In the data rows, the value 128 means zero.
Two rows play each game, the first against the second. How much does the first row win by? 20 is about a draw, 40 a big win and 0 a big loss. Wins can go round in a circle: one row can beat a second, the second a third and the third the first. Each row has two weighted sums of its numbers, A and B, taken from their middle values. A row wins by its A times the other's B, less its B times the other's A.
[151  86 148 136 148 131 113 140 105 137 130 135 165 142  62 120]
[ 98 114 124  79 101 128 125 155 150 138 127 148 127 113 145 114] 16
[116 118 171 116  95  82 136 141  70 133 147 154 133 107 113 145]
[172 134 110 129 119 153 173 115 151 160 101  87 124 143 110 172] 6
[ 97 166 129 142 117 113 120 139 152 113 121 105  92 124 173 151]
[119 160 140  89 145 112 158 169 134 146  92 159 103 118 151 122] 21
[143 121  90 124 111 160 129 108 139 127 151 153 159 174 124 136]
[122 162 106  80  97 140 122 140  91 135 130 139 119 144 153 119] 23
[138 103 136 157 139 152  79 124 140 113 121 132 118 142 113 177]
[140 119 107 129 149 121 133 100 164  86 140 163 123 113 139 123] 17
[135 100 117 103 158  93 173 124  96 170 112 132 103 139 139 129]
[170 150 107 122 104 127 132 151 116 124 109 127  82 121  98 120] 18
[113 155 112  89 105 139  90 125 125 105 152 161 120 134 140 147]
[137 100 155 120 119  80 120 153 109 182 152  94 131  86 107 110] 21
[ 94 117 117 123  93 167 127 134 109 156 131 155 141 143 128 167]
[115  98 102 122 148 161 144 130 120 126 150 173 164 155 133 153] 20
[128 143  90 149  96 136 152 135 142 152 163 106 122 159 107 127]
[118 100 117 134 100 118 112 108 142  94 131 159 146 114 102 142] 11
[137 128 130 125 156 122 122 100  98 115 115  95  86  97 161 181]
[109 148 147  65 156 133 116 146 111 163 159 115 182 156 100 135] 10
[106 122 117 142 128 150 142 116 149  93 122 163 105 113 153 156]
[119 110 118 153 163 107 127 102 115 118 110  98 112  87 109 122] 21
[126 174 148 126 143 147 140 154 136 143 140 144  66 127  92 137]
[157 138  98 114 122 121 142 131 127 141 146 136 143 171  93  90] 24
[133 154 128  88 107 116  63 138 126 101 122 119 132 136 120 152]
[155 105  83 139 102 127 123 134 155 138 103 131 133 125 127 141] 18
[129 148 114 154 101 124 156 123 175 131 119 130 108 139 172 130]
[130 107  96 133 113 143 150 118 153 139 181 161 146 132 102 131] 17
[117 130 107 129 185 142 155 139 143 104 134 110 129 163 115 135]
[114 143 104 119 117  91  96 121 113 141 171  88 114  96 138 119] 17
[108 112 136 174 164 155 121 123  89 117 113 120 117 133 109 150]
[135 188 151 126 100 114 135 121 156 146 177 181 136 100 151 158] 23
[ 98 100 142 126 147 148 130 116  93 127 122 131 124  95 150  91]
[111  90 152 120 127 160 133  98 136 109 121 148 131 126 115  97] 14
[145 101 103 131 144 124 148 124 145 126 130 130 142 143 123  77]
[ 94 164  94 128 133 111 151 113 133 134 131 145 135 115 123  99] 13
[106 117 125 121 109 152 131 107 120 116 138 152 104  95 190 134]
[121  97 135 123  94 124 114  97 155 118 120 134 122 119 150 103] 19
[ 98 105 138 169  97 170 160 129 112 140 109 130 117 122 132 148]
[116 132  88 145 138 117 169 102 147 132 115 129 108 112 134 116] 23
[131 155  91 121 137 160 151 119 156 104 143 146 176 154 135 125]
[149 153 158 133 103 103  87 144 148 107 123 113 101 133  85 141] 20
[130 139  83 139 133 121 177 102 135 122 110 127 108 132 152 127]
[112 120 120 105 162 133 104 165 117 158 136 105 117 132 128  94] 24
[144  82 102 138 130 129 165 120 158 127 126 140 142 113 147 102]
[131 134  81 152 109 117 156 118 157 147 103 133 141 139 135 134] 16
[108 123  93 149 173 157 166 136 134 116 141 134 122 141 134 145]
[131 113 130 125  99 105 114 110 170 107 142 141 115 123 149 104] 25
[187 137 142 163 114 142 116 116 124 157 137 132 166 117  90  87]
[ 97 113 121 140 160 173 134 132 144 111 118 165 135 127 145 140] 27
[104 114 115 120 111 134 155  87 140 115 108 106 112 119 172 127]
[118 149 151 126 138 170 118 158  79 124 162 125  89 139 102 133] 20
[133 169 146 120 130 107  85 133 149 107 102 115  97 141 102 141]
[171 126 150 130 158  79 134 110 120 113 168 114 146 101 117  79] 19
[154  96 125 137 135 138 162 108 155 121  95 149 131 124 172 109]
[195 114 147 136 161  72 108 124 130 140 138  90 123  98 127 109] 18
[ 94 155 122 139 145 138  76 135 136 173 128 113 146 131 116 117]
[117 106  96 121 115 175 181 112 117 120 112 116 152 107 139 143] 12
[ 92  99 136 153 114 139 154 107 123 137 108 161 147 135 106 168]
[ 72 147 167 120 126 160 172 114 116 141 115 143 106 140 138 144] 17
[122 126 112 100 125 153  99 152 125 151 115 174 123 152 124 154]
[119 141  80 134 129 118 161 109 125 142  99 107 128 148 136 119] 19
[153 164 180 129 125 136 111 142 158 119  79 119  97 135 146 145]
[110 130 103 148 131 144 142 110 147  85 114 128 105 130 153 135] 28
[116 107 115 143 142 141 111  98 153  89 132 152 116 123 137 131]
[121 167 167 149 153  92 117 137 114 100 112 123 101  95 138 106] 7
[127 127 153 141 102 132 140 127 128 141  88  91 135 140 131  82]
[158 121 137 137 175 124  90 134 119 173  96 127 158 118 100 115] 28
[103 126 140 140 140 116  96 159 114 104 103 101 105 140 101 149]
[137 143 129 123 116  94  97 141 119 105 113  69 108 136 102 131] 22
[ 82 122 119 127 138 165 136 113 139 107 130 166 123 116 143 135]
[131 181 132  82 123 110  91 155 137 103 131 133  98 137 126 145] 19
[138 120 156 134 153  86 131 144 135  98 110 108 119 116 107  87]
[122 121 105 127 112 152 148 101 159 110 133 167 133 146 161 156] 20
[117 105 124 107 146 113 131  81 147 131 152 137 148 151 102  99]
[ 93 100 137 127 154 141 131 125  95 130 114 122 122  97 154  97] 22
[125 138 111 148 165 103 169 112 148 137 100 107 121 135 116 105]
[132 110 111  94  90 112 114 127 110 156 158 160 125 136 124 108] 24
[169 150 102  91 143 133 129 174 117 110 149 132  97 134  99 128]
[ 91 144 131 163 117 132  99 103 121 103 120 126 142 145  99 130] 16
[127 133 102 132  76 140 149  81 128 122 147  91 146 131 118 143]
[ 81 110 158 110  96 128 148 140 107 162 120 113 188 140 156 141] 15
[ 99 118 154 121 153 145 116 143 136 107  90 151 110 133 125 120]
[132  77 120 148 126 155 129 101 168 109 161 118 159 124 126 138] 24
[130  91 154 106 116 116 119 138  78 157 114 116 150 100 152  94]
[162 111 108 129 144 140 127 101 143 118 121 134 129 174 102 108] 18
[118 134 121 142 150 106 163 112 132 143 124 126 168 151  73 102]
[148 124  98 119 125  76 127  91 146 126 150 107 124 129 122 101] 21
[117 137  82 116 120  86 124 134  94 131 158 119 108 113 147 131]
[112 150 149 108 101 159 106 153  98 147  92 152 159 134 129 116] 15
[145 130 129 156 161 162  88 168 109 118 111  93 130 120 163 132]
[128 174 153  96 147 116 100 128 128 104  94 111  90 135 120 129] 12
[147 158 148 142 111 137  96 192 142 185 117 130 175 133 126 146]
[101 105 164 122 105 146 117 108 139 101 161 169 137 137 144 118] 25
[153 113 129 124 173 128 125 121 109 103 171  84  83 133 137 162]
[145 120  93 143 149 138 148 130 136 117 149 132 165 156  77 120] 14
[113 148 109 115  96  94 113 146 108 118 136  90 102 110 121 119]
[100 112 140 125 116 122 132 141 107 152 175 169 158  92 127  97] 17
[159 157 118  96  85 147 115 134 169 121 132 163 137 128 120 153]
[166 137 134 127  95 126  98 154 110 120 103  61 119 123 139 130] 24
[141 167 107 106 145 133 156 148  69 178 108 128 140 152 129 136]
[151 105  83 130 129 137 172  87 146 150 138 150 151 145 130 148] 16
[148 158 147  90 131 155 103 130 152 168 149 163 113  93 102 113]
[144 141 140 102  96 114  94 103 157 103 136 122 102 117 153 110] 19
[168 198 113 128  80 123 133 118 108 150 163 105 155 123 105 163]
[136 158 148 134 113 113  93 151 137 131 103  87  89 130  97 140] 17
[117 123 115 114 108 127 126 113 145 130 113 118 108 100 156  90]
[154  94 147 127  96 117  90 140 116 162 180 167 148 132 109 140] 25
[118 126 112 126 112 165 170 126 164 127 108 121 144 162 163 154]
[159 134 170 126 133 120  65 181 105 120 134 157 147 101 144 149] 23
[127 125 164 121 127 148  80 153 110 126 120 144 112 139  78 155]
[155  79 145 135 143 125 110 144 130 119 110 152 120  88  90 160] 20
[119 154  81 129 149 100 126 117 108 143 162 139 126 161 114 132]
[ 97 158 115 120 123  99 105 124  98 130 116 108  91 129 140 121] 16
[115 120 119 133 151 136 105 169  79 148 155 113 104 143 109 127]
[156 127 118 163 134 104 174 190 136  97 126 132 135 156 129 150] 26
[129 125 121 153 110 152 121 143 146 108  94 141  99 144 113 151]
[113 118 110 143 108 105  82 148 101 148 145  85 120 106 144 147] 23
[152 157 129  80 156 123  95 155 101 133 150 141 147 160  94 113]
[109  89 159 179 134 124 137 116 112 123 130 105 152  94 146  97] 25
[ 86 114 138 179 141 161 163 126 125 160 140 126 123  84 139 156]
[120 124 126 115 120 164 127  87 160  99 145 162 149 145 135 121] 9
[125 154 120 129 103 136 136 131 155 136  88 133 148 156 126  96]
[118  90 127 144 144 149 127 110 140  96 130 177 155 119 115 147] 24
[133 183 147 124 148 116 106 143 107 123 144  85 102 111 140  88]
[108  95 145 168 135 140 127 119 135  94 132 160 141 131 102 118] 25
[159 121 129 161 176  78 188 110 114 135 144 149 119 104 140 132]
[169 134 166 135 114  99  91 139 148 121 119 101 122 142  72 133] 20
[154 150 139 127  93  94 119 117 109 116 138  66 130 132 137  92]
[123 129 171 170 116 103 178 135 104 168 107 153 153  83 142 167] 29
[146 172 137  97 110  96 113 144 135  99  96 124  96 144 121 130]
[123 136 113 150 153 151 151 109 165 122 134 121 140 148 123  90] 23
[152 145 135 118 124  83  85 140 138 117 117 101 109 141  96 111]
[118 107 173 139 115 160 142 151 112 183  92 110 136 142 100 130] 24
[128 146 144 106 124 142 116 142 160 159 103 161 106 112  81 142]
[109 127 163 170 126 105 195 144 121 169 118  98 117 127 136 113] 30
[115 122  99 132 164 122 113  94 128 102 128 134 135 150 133 112]
[140 114 108 119 100 131 127 100 169 131 135 135 145 123 141  93] 24
[123 124 152  97 106 141 131 134  84 182 149 110 140 136 109 199]
[130 143 115 115 167 108 137 142  95 149 143 143 160 173  92 110] 25
[120 145 143 144 113 132 102 125 108 180 163 137 121  66 182 135]
[151 134 117 144 162 110 150 136 142  92  96 106 106 129 131 105] 18
[131 112  83 125 119 137 123 128 120 112 169 158 146 162 121 148]
[141 166 146 151 148 107 158 177 166 140 110 127  90 132 117 154] 19
[ 88 150 111 105 122 118 135 145 101  98 126 104 108 120 122 175]
[120 120  88 137 127 129 170 106 151 107 122 138 119 128 147 118] 20
[153  91 138 167 115 153 108 129 118 136 127 141 124 101  73 147]
[143 177 128  74 101 121 102 134 137 117 125 145 106 153 128 126] 19
[145 124 151 122 125 101 148 125 110 173 124 107 127 130  98  70]
[125 135 109 185 141 138 126 125 144 100 123 127 144 105 119 102] 23
[114 165 145  77 112 108 175 129 117 151 123 152 128 138 138  92]
[ 97 144 125  92 106 120 131 136  79 147 134 128 104 141 149 109] 21
[119 104 166 167 158 103 102 110 115 110 119 125 127 117 137 100]
[141 116 107 126 153 182 178 120 122 127 144 113 122 105  81 153] 26
[143 135  80 153  97 131 148 117 127 151 140 127 140 166 105 139]
[119 147 192  99 105 171 130 130 107 164 132 122 101 135 144 110] 30
[133  97 152 166 107 117  82 105 140 117 156 126 148 112  91 151]
[134 135 135 131 116 125 135 133  68 177 133 134 100 174 123 127] 24
[146  90 156 140 116 115 153 122 139  97 180 105 140 118 160  89]
[107 123 142 140 141 157 107 113 148 114 152 116  96 105 161 101] 18
[ 95 139  90 159 132 139 117 147 122 166 122 133 115 121 144 157]
[128 129 132 152 113  98  99 155 127 110 104 103 104 125 101 173] 31
[177 167  97 110 158 133 128 134 110 104 196 143 137 141 148 146]
[100 168 141 152 111  91 145 145 160 141 121  90 110  87 142 134] 21
[117 159 133 104 132 134 132 160  66 163 124 107 120 166 148 121]
[127 155 133  98 154  95  76 141 113 110 130 130 105 149 112 130] 23
[119 120 127 122 151  80  98 139  75 120 160  96 123 108 109 143]
[ 79 133 116 143 108 136 148 139 128 114 108 121 111  96 162 135] 18
[134 144  97 144 115 122 161 115 156  99 128 122 114 148 136 104]
[118 119 117 133 143 164 113  91 145  96 154 168 148 110 145 131] 20
[167 162 140 157 159 100 119 121 176 128 129 150 120 145 130 109]
[128 132  81 138 110 127 122 143 157 169 113 100 145 130 123 131] 28
[149 118 105 167  93 129 121 119 119  95  96 123 140 120 121 129]
[141  99 151 114 141 133 102 116 176 107 119 147 126 132 117 110] 22
[133 113  97 146 134 135 146  94 160 100 145 123 129 123 130 102]
[125  74 159 134 157 135 128 153 124 126 124 172 157 138 134 112] 21
[ 96 128 155 150  97 177 142 119 133 147 103 115 124 147 135 116]
[124 123 139  95 125 107 117 133  98 162 151 130 143 114 144  69] 18
[128 103 133 133 117 126 116 127 130 141 156 161 146 189 108 111]
[148 142 176  84 125 162 106 142 148 118 121 148 134 142 113  96] 31
[150 102 115 121 129 125 108 122 140 113 163 161 147 171  92 125]
[130 125 115 129 134  82 103 130  71 110 156 103 120  92 124 130] 19
[179 133 152 152  99 117 137 120 156 115 102 110 106 114 115  99]
[145  95 139 109 155 122 120 118 157 107 123 143 150 114 133  83] 20
[119 121 137 139 152  97  91 117 119  94 124  99  99  82 133 142]
[144 102 144 125  75 135  97 126 137 129 151 111 136  96 135  98] 23
[117 119 132 140 131  93 103 165  77 126 143  99 134 120  86 159]
[141 138 136 104  88  74 112 128 134 130 133 113 104 110 145  98] 23
[139 119  83 145 146 135 156 106 133 129 129 132 139 168 109 116]
[174 133 133 172  86 139 140 129 162 167 110 105 126 149 122 149] 22
[149 113 164 116 140 123  98 145 183 133 125 164 142  90 123 161]
[154 152 118 125 155  91 174 169 148 107 117  88 142 145  99 161] 38
[122 148 129 102  88  98 102 130 147 134 147 117  84 113 140 169]
[134 115  93 129 106 140 129 110 154 129 109 142 150 147 131 107] 16
[170 138 167 138 153 149  94 135 171  96 140 122 152 156 117 114]
[200 116 136 117 100 128  89 157 144 113 161 118 128 135 109 170] 11
[139 121 137 155  85 106 129  91 160 140 127 103 129 107 121 103]
[107 104 136 130 121 144  97 122 139 129 135 183 137  97 112 163] 16
[169 130 158  84 149  74 132 165  92 129 146 121 118  87 170 121]
[164 117 137  99 111 117 119 103 130 100 176 123 115 124 160  86] 24
[155 123 128 115  94  71 111 137 126 142 115  76 118  89 127 153]
[135 142 102 174 143 143 144 125 139 107 133 130 122 156 121  99] 14
[157 137  84 143 169 112 151 122 146 131 145 131  98 128 135 118]
[101 132 127 119 127 121 133 161  57 168 129 100 126 118 116 136] 22
[ 91 117 152 108 144 151 124 103 148 123 100 155 141 127 156 111]
[164 124 102 169 116 167 157 148 101 147 128 140 139 116 123 188] 25
[110 100  92 130  93 130 171 123 134 139 162 116 146 109 116 121]
[135 138 143 107 139  90 101 106  77 138 190 102 132 151 102 128] 36
[136 150  85 154 133 119 177 109 115 141 161 116 133 171 120 123]
[145 138 158 100 102 140 130 139 121 165 101 122 155 172 109  92] 23
[141  72 139 141 124 122  99 148 127 131 146 159 154  97 127 103]
[130 118 138 153  82  97 110 129 122 136 113  82 108  99 139 123] 24
[176 149 144 115 156 128 156 118 164 151 123 169 157 154  79 150]
[139 148  74 158 115 127 160 120 125 142 140 111 127 156 111 125] 18
[119 167 158  78 163 131 137 165  92 125 104 134 111 129 129 115]
[134  82 149 119 124 108 107 113 138  84 167 126 160  88 130 113] 18
[148 106 112 105 121 167 158 114 135 145 128 159 158 148 121  95]
[141  62 180 136 131 131  98 105 137 108 149 127 130 116 115 134] 17
[119 126 108 107 124 132 132 164 109 127 116 141 110 168 125 184]
[140 184 105 157 148 125 186 129 163 138 135 126 139 151 129 118] 16
[158 133 141 112  88 109  99 127 153 106 122 108 103 129 111 109]
[120  97 128 168 122  82 124  92 146 126 127 162 139 125 123 145] 16
[126 123 124 145 138  76 106 129 129 106 121 100 108  85 108 120]
[ 98 161  90 158 124 140 147 126 119 126 111 137 118 147 144 150] 9
[127 153 127 121 143 149 157 139 140 139  97  93 114 122 146  81]
[ 98 100 130 130 113 158 132 117 107 118 120 136 140 112 174 101] 20
[109 126  96 142 146 141 144 111 151  95 119 139 106 127 153 145]
[134 118 129  98  99 136 111 148 128 141 125 150 163 170  79 150] 25
[126 131 150 114 103  92  84 142 136 107 123 117 105 134 116 107]
[132 166 106 137 185  91 165 138 113 147 145 120 117 114 148 180] 16
[127 139 148 161 127 136 122 162 136 127 137 105  86 187 148 151]
[163 109 115 144 136 121 108 126 178 130 149 135 161 145 120 100] 2
[118 109 105 136 140 146 126 109 151  87 142 164 143 110 160 147]
[125 111 122 148 111 146 129 120 135 113 163 164 131 164 153 101] 18
[124 121 126 136 117 161 119 120 143 133 156 175 172 167 111 121]
[112 133 158 117 113 164 126 121  98 160  99 107 103 158 105 121] 18
[101  84 178 131 174 120 120 115 135 125 123 138 150 100 156 124]
[162 109 166 112 104 175 124 122 146 148  94 118 174 148 129 177] 13
[ 99 150 133 118 103 129 148 120  75 163 165 139 167 106  89 164]
[102 157 104 129 126 118 149 163 122 105 135  86  97 125 111 157] 21
[115 135 122 119 125 141 132 157 135 179  86 101 101 127 144 116]
[129 148 131 134 125 131  93 130 127 167  78  97 115 139 163 171] 21
[157  93 156 154 140 127 106 133 108 107 165 140 108  76 161 114]
[159 149 128 167 136  96 122 126 138 153  73 115 118 147 104 147] 20
[152 113  88 133 119 147 154 107 154 127 162 119 123 161 109 124]
[129  96 102 138 130 136 141 104 162 107 155 168 132 137 132 132] 12
[ 99 106 129 133 128 149 112  77 101 115 171 141 122 116 113 160]
[130 114 151 161  80 113 118 147 125 138 114  89  98 120 108 136] 20
[148 117  94 144 158 116 157  97 124 167 141 108 123 150 132  99]
[111  93 153 121 104 115  68 115 122 118 147 132 131 113 110 131] 20
[ 99 133 142 158 154 121 146 140 117 169  82 115 122 106 139 106]
[121  94 140 109 163 171 157 172 128 165 145 130 157 150 100 129] 31
